Families of rows that turns and mirrors carry onto each other, the same ones carrying the whole set onto itself: the rest of each named row's family, in list order
5 families of 3 rows
C: [ -6   3   8 -17 -10  -1 -18 -13  23  -2   7 -10  -5 -11  11  -4  -5  -3
  -4  -4 -13]
U: [  5  14   7 -17 -16  -8 -10  -6  29   7   1   2  -2  -9  15   4  -1   6
  -5  -1 -10]
X: [ 12   6  -1   2 -12 -35   8  -2 -27  16   1 -23  -1   2  -5 -10 -10 -11
  -3   6  13]
N: [ 19   5  -1   7 -12 -30  14   9 -20  11  -4 -23  -6  15  -7   2  -9   1
   0  15   9]
F: [ 25   4   3   9   0 -18  18  -3 -21  18   7 -19  -3   9 -20  -7   4  -3
  -1  13   9]
A: [  7   6   5   8  -3 -26  23 -11 -23  22   5 -12  -1  15 -15  -7  -4 -12
  -5   7  12]
J: [-16 -12  -6  -6   1   9  -6   9 -24 -10  -9   2  -3  13   9  -5  -2  15
  18 -14  23]
W: [ -8 -13  -5  -7  -1  18   6   4 -10  -6  -9   9   4  15   9  -2  -4  22
  18   0  26]
S: [  8   5   9  -7   0  -5 -17  -3  25   9   9   5 -20  -8   6   4   4   6
  -5  -2 -19]
R: [  4   7  11  -6  -3 -12 -19 -11  18   5   0   1 -21 -14  10   4  -3  -3
  -1  -2 -21]
P: [-22  -7   1  -2   2   5   1   4 -20   0   0  21  -6  18   6   3   7  21
  11 -17  20]
D: [ 15   2   4   5  -2 -22  15  -8 -29  14  -4 -24   0   8 -18  -9   4  -6
   8  11   6]
G: [ -6  -8  -6  -2  10  13   7   1 -20   0   2  19  -3   5   9   4   8  24
   9 -13  27]
T: [ -5   7  17  -1  -7  -2 -12 -11  23   2  13   2 -16   2   1   2  -2  -2
  -8  -2 -22]
M: [-13  -9  -2  -3   3  12   1  -7 -24  -8  -3  16   2  -1  13   5   6  22
  13 -14  22]

Same family as T: A, P
Same family as S: F, G
Same family as M: R, D

Families of rows that turns and mirrors carry onto each other, the same ones carrying the whole set onto itself: the rest of each named row's family, in list order
4 families of 4 rows
Zuga: [ 14 -15  -7 -19  -7   9 -15  -6   7  17 -22   2 -20  -6 -24  28  -6  13
  11   5  -3  18   5  19  19   8]
Ruba: [  4   3  -6 -21  -2  -6  -9   7  11  12 -11  12 -17  -4  19  32 -15  21
   0 -12 -14   6  14  17   2   9]
Saz: [  4 -15   1 -10 -10  -3  -7  -5   6  13 -15   8 -21  -3 -27  29  -8   5
   0   9   1  25   3  17  20   7]
Nubok: [-15 -14  -9 -26  -3 -11  16  -7  17   9   7   2  11  22  -9  -4  17 -17
  12   4  -4 -11  -5   7  20 -30]
Gesav: [-17 -14  -7 -28  -3  -6  18 -15  16   5   2   6   9  19  -7   2  21 -18
   9  -5  -7  -6   3  13  30 -33]
finuf: [  9 -14   4  -8 -14   3 -10  -3   9  14 -15   4 -15  -8 -26  26  -4  15
   2   8   5  24   6  20  23   4]
reto: [  6   0 -12 -25   0   4 -16  15  15  16  -8   5 -16  -4  18  26 -19  21
   1 -19  -4   5  15  19   3   6]
Zafo: [  3  -6   9  -8  -3  12   7   6  13  32  -3  15  23  19   8   0   3 -24
  18  -7   9 -18  18   9  16 -32]
Gero: [  9 -17   0 -22 -13  -2  -4  -3  10  19 -19   2 -20  -9 -31  28  -3   8
   6  10   0  24   5  15  15  -2]
lalo: [  0  -5   5  -1   4  15   1   9  13  31 -17  13  15  18  17   3   9 -15
  17  -7   6 -28  19   9   9 -27]
div: [  3  -5 -20 -24   4  -2  -8   6  12  12 -17   5 -20  -4  10  32  -9  26
   6 -13  -6   6  14  19   3  13]
neme: [-14 -13   1 -24   0 -14  21  -4  21   9   3   4  13  19   6   4  13 -20
  10  -6   0  -7   5   9  23 -41]
Bos: [  5  -4   0 -12   2  10  -6   5   9  32 -11  14  14  23   6  -2   7 -24
  18  -5  11 -29  21   6   8 -28]
Kisa: [  2  -3   2 -11   3  11  -6  13  10  21  -8  14  20  18  10   2   8 -17
  21   0  10 -32  20   6   5 -29]
nak: [-22 -16 -12 -26   2  -6  18  -2  19   4   1   2  10  21  -5  -1  16 -18
  14   0  -4  -7  -1  13  17 -36]
kepeg: [  4   4  -8 -14  -4  -3 -16   7  11  10 -13  13 -14   0  17  27 -19  22
   4 -14  -8   9  18  26  -2   6]

Same family as Bos: Ruba, finuf, nak
Same family as neme: Zuga, Zafo, div

Families of rows that turns and mirrors carry onto each other, the same ones carrying the whole set onto itself: the rest of each named row's family, in list order
5 families of 6 rows
Vaza: [  5  16  -1   2 -15  -7 -15  -1  14  18  27  -2  20  -5]
duvuk: [ 30  17  10  -6 -23   1 -23   8  -2  -4  -1 -15  -5  -1]
geg: [ 18  12  29   7 -14 -13 -25  -7   9  15  13  -1  -7 -12]
mov: [ 14   1  14 -28  -4  -5  -6 -16   6 -13 -20  13 -15   9]
tife: [ 13   1  17 -30   3   3  -7  -3   7 -11 -20   7 -12  13]
vun: [ 26  22  -7  -9  -8   5 -27  -1   1  -7   2 -16  -6   3]
laz: [ -7   4  21  -9   5 -12  -2 -19  24  10   9  27   7  -2]
Bizu: [ 21  14  25  -5  -7 -11 -28 -19   0  16   6   0 -14  -9]
nas: [  7  11  10  -3 -13 -15 -12   2  21  22  25  -9  18  -8]
pes: [ -7  -2  18  -3  10  -8  -2 -12  27   1   7  27   4 -11]
duge: [-12  -2  18  -9  -1  -8  10  -5  25   2   6  26   6  -5]
Mepu: [  3  11  -1   7 -11 -14 -17  -9  29   8  26  -2  18  -1]
tugir: [ 20   7  23   4  -5 -11 -28 -13   6  10   7  -2 -16 -19]
kana: [-11  -5  21 -13   6 -11   2  -8  26  16  11  18   6  -3]
roku: [ 31  16   6 -21 -15   0 -20   8   3  -5  -6 -19   1   7]
Gomo: [ -5   1 -18 -23  -6  -2   7  -3  20 -16  -2   4   3   6]
modof: [ 28   9  -5  -9 -21  -1 -21   6   2 -13  -2 -18  -3  -6]
Ret: [-11  -3   9  -9   2 -18   0 -21  33   1   8  18   1  -2]
liman: [ -2   3 -10 -22 -11   0   6   2  19 -12   1  11  20  13]
Tamat: [ -3   4  -3 -28  -1   0  12   9  20  -7   0   8  16   7]
suk: [ 25  14  -7 -18 -23   0 -19   2  -4  -5  -2 -16  -1   6]
mer: [ 20  19  20   5  -1 -11 -34 -20  14   9  10  -2  -8  -5]
loka: [  0   2  -2 -22  -9   4  11  10  14 -19  -8  13   7   6]
Pituv: [ 17  -4  15 -20  -2  -3 -10  -9  10 -22 -21  10 -17   1]
gotak: [  2   0  -9 -16  -6   2   5   8  23 -22  -1  10  17   3]
lebi: [ 19   6  17 -21  -8   3  -8   0   1 -17 -20   6 -17   5]
pekil: [  5  10  -1   8 -10  -7 -13   4  19  10  26  -1  17 -17]
Pudaz: [ 12   8   2 -25   5   1 -10 -13   5 -15 -16   4 -23   3]
Tam: [ -2   8  11   6 -16 -11  -6   3  22  14  25   5  17 -11]
dopu: [ 22   8  30  -5  -8 -12 -30  -9   8  18   6  -9 -10  -3]

Same family as mov: Vaza, laz, Bizu, liman, suk
Same family as vun: Mepu, Gomo, Ret, mer, Pudaz
Same family as Tam: duvuk, geg, duge, loka, lebi

